(in the rows, 128 means zero)
Each path is a new rotation, seen through one point. The rows after it are directions, each followed by how far the rotation turns it, in degrees a step (0 if it stays put).
Each turn is a multiple of 5 degrees from 10 to 175, or 0.
Each row of a path follows its step; steps can be skipped.
Rotation 1:
step 12: [130 129 131 130 134 126 128 137 130 127 132 134 128 115 126 130 136 118
 122 128 132 127 131 131 140 125 129 122 135 129 119 132 133 125 136 126
 122 126 131 125 139 126 120 134 130]
step 15: [126 133 122 118 132 127 128 131 121 127 128 132 132 126 120 130 122 117
 124 121 130 131 129 133 132 128 128 127 125 123 120 121 128 126 125 136
 116 133 118 119 118 125 126 123 130]
step 21: [128 129 130 131 134 125 126 130 130 130 134 127 135 111 133 128 138 126
 125 127 129 134 122 132 139 127 127 127 135 126 126 136 133 122 138 126
 124 126 128 130 129 126 118 131 137]
step 25: [127 130 123 135 125 119 125 129 132 134 130 134 134 123 136 125 127 131
 126 118 129 127 141 133 128 132 127 126 131 133 133 134 123 121 115 124
 134 134 118 130 134 127 129 126 131]
step 28: [132 132 128 126 131 136 132 128 139 136 128 134 125 122 122 139 124 131
 127 118 124 125 130 131 130 122 124 131 128 133 122 137 125 117 132 122
 131 126 134 129 124 122 136 123 131]
step 33: [132 126 117 121 125 131 132 130 127 127 131 133 130 127 118 130 133 133
 123 125 130 131 136 138 137 133 118 133 131 125 132 122 130 118 131 132
 126 134 123 124 123 114 128 128 126]
step 34: [122 132 124 137 127 114 125 129 132 131 131 135 134 129 134 127 120 129
 129 122 128 131 136 132 128 128 133 125 126 121 130 132 129 122 119 125
 123 135 119 135 134 131 136 119 133]
step 39: [120 126 129 133 132 123 129 127 134 131 135 127 132 122 124 133 130 124
 122 124 123 131 131 125 137 131 125 130 135 128 125 134 117 125 128 128
 130 122 131 141 142 121 127 129 132]
step 42: [135 128 123 120 120 130 128 124 135 126 131 131 130 124 121 131 129 125
 127 123 129 126 138 134 137 130 116 137 136 129 128 127 128 120 127 126
 121 133 116 125 130 124 126 119 126]
[128 131 129 129 129 129 127 127 128 128 127 128 129 126 132 131 129 129
 127 128 129 124 127 128 128 130 128 127 126 128 127 127 128 128 127 127
 130 128 126 126 125 127 125 130 131]	10
[128 128 128 128 127 127 128 130 128 129 131 128 128 126 128 126 128 132
 128 130 128 128 128 129 130 130 128 129 127 130 130 128 124 128 129 130
 133 129 130 127 126 127 129 128 125]	130
Rotation 2:
step 1: [120 137 137 124 131 136 130 133 128 123 133 134 121 138 118 133 134 130
 126 123 125 124 130 131 118 125 121 134 124 129 126 134 132 125 129 121
 124 125 122 123 129 122 122 131 137]
step 10: [120 126 122 132 129 126 126 126 142 126 129 133 120 130 131 124 132 126
 115 133 128 133 133 130 141 134 128 119 121 128 127 132 132 125 134 125
 126 133 120 123 125 118 128 131 127]
step 12: [121 125 136 136 128 139 122 129 128 126 122 121 118 134 126 130 128 128
 126 129 120 129 121 132 123 130 125 129 126 131 128 132 132 124 126 120
 126 126 136 122 130 121 125 142 118]
step 16: [119 127 128 129 137 133 127 124 131 127 132 135 126 134 138 124 131 128
 134 131 129 131 136 124 130 135 121 126 122 133 110 130 132 128 132 120
 134 132 124 121 131 129 129 124 125]
step 24: [121 126 121 128 124 133 126 126 118 127 122 133 128 124 135 124 121 127
 129 131 120 126 115 135 134 134 136 123 130 122 124 132 127 119 128 127
 132 139 123 118 126 129 128 129 129]
step 27: [126 118 125 122 131 135 119 132 134 131 137 136 129 130 125 133 129 128
 129 129 128 133 133 131 115 129 118 120 125 131 129 133 134 118 130 123
 129 137 125 122 135 130 127 132 133]
step 42: [113 125 131 127 138 131 133 132 133 127 130 133 125 138 128 126 121 120
 126 131 130 127 125 134 133 127 121 134 116 121 126 134 125 129 133 127
 128 132 121 123 129 116 132 132 125]
step 43: [118 126 127 123 129 131 119 135 134 129 128 133 129 131 132 125 120 124
 131 127 126 122 122 125 130 128 127 134 127 128 130 141 132 114 132 124
 130 133 121 119 127 118 134 137 126]
step 44: [127 124 132 130 117 132 124 129 131 132 126 128 122 124 131 123 129 127
 121 126 123 128 117 126 128 132 128 124 135 126 129 134 129 115 132 129
 132 138 127 121 131 115 129 140 131]
[129 128 126 129 131 127 129 131 128 129 129 128 126 128 130 126 130 126
 132 128 127 128 125 128 127 131 128 131 127 128 129 128 127 128 126 131
 131 131 128 128 129 127 131 126 129]	40
[129 129 128 129 128 126 125 130 129 125 126 130 128 128 126 129 130 129
 130 129 126 126 129 130 131 130 128 129 126 128 130 132 130 127 127 126
 128 129 128 129 125 131 126 128 127]	130
[128 126 131 124 127 130 127 128 129 129 128 127 129 125 128 129 131 125
 125 128 127 125 127 128 127 129 126 129 129 131 128 129 128 128 130 129
 130 128 126 129 127 129 128 126 128]	60
[127 129 129 129 126 126 128 128 131 128 127 126 129 129 130 128 126 129
 128 130 126 130 126 129 128 127 131 129 130 131 125 128 128 126 129 129
 128 130 126 128 123 128 130 129 126]	55
[130 127 129 128 128 127 127 127 125 128 125 131 131 128 129 126 130 129
 128 125 128 129 128 127 126 127 127 128 128 125 126 127 126 126 128 126
 131 131 128 129 129 131 129 130 125]	35
Rotation 3:
step 6: [127 125 128 123 129 133 128 129 122 118 115 121 126 135 121 132 129 134
 124 126 121 123 126 134 131 125 128 126 134 126 124 126 119 129 124 122
 124 130 132 134 125 129 129 120 112]
step 7: [124 121 123 126 141 126 130 124 125 126 134 127 124 140 131 132 126 135
 123 130 131 127 126 125 126 122 130 122 130 128 139 126 120 136 133 124
 136 132 135 133 118 135 124 131 125]
step 16: [131 128 129 124 122 132 135 137 118 126 126 135 129 124 127 129 121 125
 125 125 121 116 127 128 119 125 133 133 131 124 133 121 123 119 130 122
 124 127 140 135 127 122 128 122 124]
step 19: [128 122 128 123 134 125 132 117 125 132 127 128 123 124 120 136 127 116
 129 127 122 125 118 114 120 133 126 131 122 125 123 122 132 126 130 122
 129 129 121 123 122 130 131 132 131]
step 21: [130 121 141 120 132 129 127 122 122 116 121 122 130 129 121 129 128 128
 123 117 123 120 125 120 122 123 129 132 134 126 137 135 130 124 131 125
 132 127 129 131 131 130 122 122 125]
step 23: [129 129 122 125 141 129 125 115 121 127 134 126 130 136 128 133 123 129
 123 130 133 123 118 128 130 126 136 123 126 128 139 122 130 135 127 119
 132 126 130 127 123 130 128 125 118]
step 32: [129 117 129 131 124 133 132 138 122 122 126 135 130 124 133 129 127 132
 122 120 124 114 130 128 124 125 132 128 131 126 137 124 117 123 130 128
 129 125 135 135 118 128 126 134 130]
step 33: [137 133 125 126 131 131 139 127 132 123 126 134 129 132 136 135 126 124
 123 128 123 117 120 124 130 128 134 124 123 131 125 131 126 136 121 124
 121 131 127 133 114 127 126 125 120]
step 38: [131 129 124 125 130 128 125 128 122 115 132 124 128 136 124 139 127 126
 122 130 122 119 120 120 129 130 126 121 127 125 122 120 123 129 127 115
 128 122 131 131 129 138 123 135 128]
[127 130 127 128 129 129 125 130 127 127 125 131 126 127 127 129 126 126
 126 127 126 129 128 128 130 129 126 125 128 129 123 128 127 131 129 127
 127 128 128 127 127 127 129 129 127]	135
[127 129 129 128 126 129 128 127 128 122 127 131 130 130 129 129 128 128
 129 129 131 125 128 128 125 130 128 129 128 126 127 129 128 131 127 129
 128 126 131 127 130 126 127 128 127]	65
[128 129 129 128 131 127 127 129 127 130 127 129 131 128 129 130 125 130
 127 128 132 130 128 128 127 127 130 126 127 132 128 130 132 129 130 129
 131 128 130 129 129 129 125 127 127]	135
[128 131 126 129 127 127 130 126 127 130 130 128 127 130 128 127 126 128
 125 132 128 128 127 127 125 128 126 130 128 129 127 125 128 128 131 125
 129 126 128 126 129 127 127 129 128]	95
[126 126 131 128 128 128 128 128 126 127 130 129 127 127 126 128 128 128
 129 126 127 131 128 130 127 128 127 134 127 130 126 130 128 127 130 128
 126 127 130 125 128 128 129 125 128]	70
Rotation 4:
step 3: [137 127 119 132 124 122 141 124 123 130 123 129 129 128 131 129 126 133
 132 126 128 131 139 122 129 126 131 137 134 139 135 126 130 129 126 121
 124 133 133 123 125 127 121 130 124]
step 12: [135 128 126 134 134 134 137 124 121 122 126 130 129 125 133 128 124 126
 127 126 132 137 129 125 132 120 132 133 126 134 128 119 127 129 131 121
 123 114 123 122 125 133 120 120 125]
step 22: [127 130 122 125 130 123 137 121 120 135 121 129 128 134 127 130 135 131
 127 126 126 120 140 133 119 129 132 127 122 128 133 122 133 122 126 133
 132 134 132 133 126 114 123 125 126]
step 26: [133 126 123 122 121 132 133 112 116 124 124 131 134 127 129 132 130 131
 127 134 128 126 129 132 125 127 129 135 129 125 139 136 130 129 133 122
 123 129 128 126 120 118 130 134 131]
step 30: [138 126 125 127 124 136 129 124 119 131 131 124 131 121 134 134 122 130
 128 117 125 128 137 132 128 120 129 131 125 135 125 124 132 121 133 120
 122 123 129 126 116 130 129 131 125]
step 32: [125 126 119 138 127 126 125 133 124 125 134 136 134 117 120 127 124 121
 125 126 125 122 132 127 135 127 132 126 129 134 119 130 136 125 129 126
 130 135 115 127 123 133 125 129 133]
step 36: [121 131 121 129 135 125 127 135 125 119 132 129 133 132 127 139 124 126
 118 135 127 116 131 122 127 136 132 125 127 128 118 123 119 124 128 122
 130 131 126 125 129 125 129 129 128]
step 40: [136 128 126 125 136 127 135 134 120 123 125 136 132 130 130 131 136 134
 116 132 129 125 133 126 127 131 129 127 130 129 129 119 127 130 128 135
 131 140 122 134 127 123 124 117 128]
step 45: [121 130 118 130 130 130 136 128 126 124 119 128 122 125 127 127 133 127
 123 132 123 121 138 132 128 141 133 128 130 125 126 135 127 129 133 120
 129 137 125 125 120 119 128 132 123]
[126 129 127 131 127 128 130 124 130 131 125 126 129 128 127 127 128 128
 133 128 129 126 129 129 127 127 129 129 128 129 130 129 128 131 125 127
 130 127 128 128 127 126 127 128 127]	170
[131 127 128 130 129 128 127 126 129 125 129 127 128 128 127 130 127 127
 130 127 129 124 129 128 129 128 128 130 128 127 128 131 128 127 129 128
 130 125 127 124 130 129 131 127 132]	60
[127 127 128 126 128 124 128 128 129 129 128 129 129 130 127 127 127 127
 127 125 130 126 131 131 129 129 129 125 126 129 126 131 125 128 128 127
 126 127 129 129 131 127 125 130 129]	155
[130 131 127 125 126 128 126 128 127 127 129 127 130 128 125 129 128 126
 131 131 128 128 124 127 129 131 129 129 127 128 128 127 127 129 126 125
 126 128 130 128 130 126 127 128 128]	145
[127 129 126 127 129 126 127 126 131 127 127 126 124 125 128 130 127 126
 127 130 126 127 131 128 129 127 125 129 128 128 124 127 128 129 128 127
 127 129 127 129 130 129 128 126 126]	160
[126 130 129 131 126 130 127 129 127 127 126 128 128 127 128 132 125 129
 130 127 124 130 130 129 126 130 129 126 129 128 128 127 127 129 128 130
 125 128 130 126 129 128 127 127 131]	55
[127 130 132 125 130 128 129 129 127 127 125 125 128 128 128 128 129 128
 127 129 127 128 130 127 128 128 128 130 126 127 128 129 127 129 126 126
 129 128 129 126 126 132 127 131 130]	40
Rotation 5:
step 3: [124 122 122 122 122 147 128 130 120 126 124 128 117 125 135 132 124 134
 129 123 138 120 125 133 128 126 122 124 123 121 131 137 124 123 127 134
 133 131 136 130 130 129 130 132 128]
step 7: [121 126 125 120 128 138 120 135 133 138 127 126 125 112 124 132 133 132
 128 125 132 116 125 137 133 124 121 135 123 129 129 136 128 135 136 131
 130 132 130 134 126 123 121 130 124]
step 13: [130 125 116 123 124 140 121 116 130 124 125 131 127 120 131 119 135 134
 125 134 131 136 124 140 130 130 138 126 125 135 131 129 121 123 130 134
 128 127 127 128 130 125 123 139 127]
step 15: [127 127 134 113 118 130 126 120 125 129 117 130 130 122 134 136 129 136
 124 128 136 132 120 134 126 126 144 130 120 122 127 131 128 124 125 128
 127 132 136 124 124 131 131 130 121]
step 17: [119 124 128 125 122 136 120 125 129 125 121 133 130 121 127 120 132 127
 125 129 138 128 138 127 138 122 140 134 123 135 122 130 121 128 126 123
 130 131 137 136 137 131 126 130 119]
step 34: [126 131 132 127 119 139 128 132 123 133 122 127 122 127 119 118 137 123
 131 128 137 128 130 129 130 127 135 135 117 123 126 138 115 130 135 129
 131 135 122 127 131 120 126 129 134]
step 39: [118 120 127 126 124 136 125 128 125 140 120 127 124 122 126 124 131 127
 130 120 136 117 131 125 129 128 123 134 127 122 128 140 119 130 124 135
 132 123 124 134 124 114 126 130 127]
step 41: [133 117 131 139 114 139 126 121 133 132 128 125 125 128 132 131 121 138
 132 121 126 129 133 132 133 131 128 137 124 123 122 135 127 126 130 127
 126 129 120 127 126 117 117 127 127]
step 44: [128 123 128 121 121 135 123 133 131 137 128 128 136 112 124 128 127 129
 123 126 139 117 132 138 131 137 128 134 124 133 124 131 127 119 129 131
 139 127 126 127 126 119 127 126 121]
[128 131 128 128 123 125 126 131 130 127 127 127 128 127 126 128 127 129
 128 126 128 127 129 130 131 129 130 126 128 128 128 128 128 128 129 128
 126 130 125 129 130 130 129 125 129]	110
[129 126 127 125 127 129 126 126 127 128 125 129 128 126 127 132 130 129
 133 128 127 129 128 127 128 127 126 129 125 131 128 129 127 124 129 127
 129 128 127 129 129 128 129 126 130]	0
[129 130 126 130 127 127 125 128 128 128 129 130 129 127 128 129 130 126
 125 128 127 126 128 129 123 128 126 128 127 127 125 130 129 129 129 128
 129 124 125 129 126 127 128 126 127]	155
[130 126 128 129 128 128 130 129 130 128 126 128 129 126 127 128 126 124
 129 127 129 128 126 129 125 130 129 132 128 127 130 128 129 126 132 126
 127 129 129 125 125 129 129 127 127]	100
[127 126 130 129 127 130 126 132 126 129 129 129 128 129 125 127 126 128
 128 129 126 130 128 125 129 131 128 131 127 128 128 125 128 129 128 127
 129 128 124 128 128 125 128 130 126]	145
[128 130 128 127 129 126 129 127 128 131 129 126 125 126 127 127 132 125
 129 127 128 126 131 125 129 130 131 130 129 128 128 128 127 126 126 128
 129 128 127 128 129 129 126 128 125]	65
